In the rows, 128 means zero.
Each path below is one point turned by a fixed rotation once a step. After each direction that follows a path, write how fast that rotation turns it, in deg/step (0 if it stays still).
Each turn is a multiple of 5 degrees from 10 to 175, or 0.
Each row of a path follows its step; steps can be skipped.
path 1
step 1: [136 123 135 126 124 138 125 119 111 128 110 136 118 128 129 120 146 128
 139 127 120 118 122 131 126 126 131 129 116 123 131 126 131 120 143 131
 131 106 135 136 130 132 123 134 125 132 126 134 125 138 121 123 143]
step 2: [123 132 135 120 125 134 133 132 120 133 137 121 125 141 131 133 130 136
 143 113 129 121 128 113 134 127 128 130 123 142 137 124 133 114 128 118
 141 108 138 131 119 118 129 132 137 128 116 124 127 125 128 117 121]
step 5: [137 130 140 127 116 140 132 120 130 120 119 132 117 125 112 126 128 131
 136 117 129 122 129 109 134 132 136 133 121 114 133 138 117 119 135 136
 139 128 137 124 129 127 122 131 116 127 116 138 135 131 125 131 116]
step 10: [135 137 130 134 130 128 141 125 135 131 110 130 116 127 130 131 129 126
 137 114 103 134 128 126 135 131 138 133 120 121 119 131 128 113 132 118
 122 115 131 134 122 123 135 136 126 139 127 124 131 146 132 132 136]
step 15: [143 132 135 141 122 135 135 119 131 126 121 129 130 132 122 126 126 137
 129 117 116 115 129 113 140 118 118 129 120 126 125 121 132 116 129 136
 137 117 126 129 118 121 126 116 116 129 136 135 142 127 123 128 115]
step 17: [133 134 137 129 137 137 123 122 131 113 128 131 138 145 132 131 137 136
 127 116 111 130 123 111 131 125 132 127 127 123 121 125 117 131 127 128
 122 117 130 132 123 116 131 129 132 140 121 136 125 143 116 119 140]
step 18: [128 130 131 132 121 145 140 129 115 127 131 125 125 141 144 139 132 127
 136 141 117 110 124 125 127 130 140 121 132 129 123 134 119 107 127 128
 132 124 136 134 131 127 123 124 119 130 115 142 128 126 134 120 129]
step 25: [128 129 134 127 110 126 141 126 133 126 126 125 140 142 126 136 125 143
 134 118 117 119 134 124 135 117 129 118 121 134 131 135 131 110 116 125
 141 120 129 131 126 118 127 125 113 126 114 125 126 133 136 132 117]
Speeds:
[129 132 128 130 126 130 124 130 126 129 127 127 128 127 127 128 130 126
 126 128 128 131 132 125 128 132 129 127 127 131 128 131 125 127 127 128
 130 131 131 126 129 127 129 130 129 130 124 121 127 125 128 127 125] | 155
[127 126 126 124 129 127 119 128 128 130 130 131 123 129 126 126 129 126
 129 129 125 125 129 128 129 125 126 128 130 128 125 131 126 130 126 127
 131 124 130 127 129 127 129 127 130 129 126 130 128 131 124 127 128] | 70
[124 124 131 125 128 129 125 125 124 128 130 122 129 128 129 127 129 127
 129 132 129 127 128 128 129 126 128 125 129 131 128 128 134 125 129 126
 126 129 125 126 128 125 127 130 126 133 127 125 129 129 128 128 126] | 65
[129 129 122 128 129 130 130 131 127 129 129 127 129 127 131 125 126 128
 127 127 125 128 128 130 128 126 127 130 129 130 131 129 130 127 129 126
 131 128 127 129 129 123 125 127 126 122 128 125 127 132 125 131 124] | 65
[124 130 127 124 128 127 127 130 128 125 130 126 126 132 127 130 126 128
 127 124 125 133 122 125 130 128 131 132 130 128 126 129 129 129 127 127
 128 131 127 130 127 125 130 133 130 129 128 128 127 130 130 129 130] | 100
[131 127 126 133 129 129 130 126 128 125 133 127 129 131 128 126 130 128
 127 131 129 130 129 128 128 128 130 127 128 128 121 132 125 128 128 127
 125 131 127 127 132 123 129 129 128 127 128 132 129 130 128 125 126] | 35
[123 128 128 126 129 127 130 125 132 128 129 129 127 130 125 127 127 128
 130 124 130 124 134 126 128 128 132 125 124 128 132 131 128 129 129 124
 126 131 128 128 128 129 128 129 129 126 129 127 123 132 126 126 128] | 125
path 2
step 0: [133 124 114 119 130 116 121 119 124 129 126 114 129 127 123 113 134 155
 140 120 124 136 143 132 119 124 120 132 127 144 116 137 120 127 149 128
 121 121 135 131 128 131 127 129 128 129 137 131 126 125 138 139 131]
step 3: [129 139 125 115 141 126 134 133 121 119 115 117 130 141 115 118 132 133
 125 125 119 136 131 113 127 132 120 130 134 129 118 135 127 125 136 138
 128 126 135 146 129 117 126 133 142 140 139 142 138 125 128 149 134]
step 8: [126 127 135 130 123 113 133 118 128 137 135 118 130 137 104 123 130 146
 126 146 129 133 127 123 129 128 127 131 135 140 134 138 133 142 146 138
 140 133 126 131 132 111 127 136 136 132 130 127 116 125 133 143 121]
step 9: [116 144 122 136 126 125 127 138 128 134 118 113 132 146 123 129 131 134
 130 138 128 120 138 127 130 145 119 131 136 127 122 138 126 122 140 144
 138 133 145 128 138 119 128 125 139 125 146 142 129 129 136 131 125]
step 10: [124 142 137 114 127 117 117 125 135 123 127 120 110 138 123 133 134 129
 129 132 122 120 156 121 106 139 135 132 133 129 124 132 130 129 137 138
 132 133 128 126 123 133 134 125 137 124 138 120 133 116 137 140 129]
step 13: [123 130 139 111 131 117 126 131 134 130 123 124 122 135 123 122 131 122
 124 131 128 126 141 132 115 111 131 130 126 133 118 125 133 123 153 122
 148 120 125 130 126 135 129 147 145 125 122 137 121 134 138 141 122]
step 20: [120 131 141 127 146 123 128 137 132 127 131 128 120 144 111 119 139 130
 115 130 147 133 144 118 120 133 135 124 130 127 137 145 125 126 126 128
 137 113 139 121 118 122 130 133 136 139 134 135 117 133 124 126 133]
step 22: [130 133 124 114 136 141 124 122 118 135 119 106 126 135 122 115 130 115
 122 135 136 118 141 126 120 136 134 116 125 151 130 131 138 128 140 140
 128 132 125 131 119 128 112 127 128 138 134 138 134 132 131 134 134]
Speeds:
[129 125 127 128 126 129 126 125 132 129 128 125 126 125 129 128 131 130
 125 124 123 126 133 132 130 126 127 123 125 128 129 126 126 128 128 125
 130 128 132 129 127 127 128 128 126 128 125 130 130 125 127 128 129] | 60
[130 127 127 129 128 129 130 129 130 128 124 129 128 131 130 125 128 128
 130 128 129 131 129 126 130 130 128 130 129 129 126 122 125 132 129 132
 132 129 129 133 128 128 127 123 124 126 127 132 126 129 129 127 128] | 115
[125 129 128 129 130 126 133 127 128 127 132 132 126 130 124 128 130 127
 129 125 128 124 126 129 129 130 126 126 134 126 127 129 128 130 130 125
 128 131 129 130 129 130 130 130 126 128 129 134 128 127 132 128 127] | 70
[128 128 129 129 129 129 122 127 126 129 125 129 126 130 130 129 130 126
 131 122 127 127 129 128 125 129 126 132 128 127 128 124 129 125 131 127
 128 130 127 129 127 130 121 132 128 132 130 129 127 126 128 130 130] | 115
[125 133 125 123 125 129 128 126 128 129 126 128 129 132 130 128 124 124
 131 126 126 129 130 131 129 129 128 128 127 132 126 126 128 126 126 127
 128 126 127 128 126 128 132 128 129 129 127 127 132 131 134 129 128] | 120
[131 129 127 129 127 129 125 126 129 130 127 130 123 126 125 125 128 127
 128 130 129 127 128 133 126 132 126 131 132 126 124 131 124 128 124 129
 129 126 127 126 127 130 127 127 132 126 125 128 128 127 128 127 132] | 80
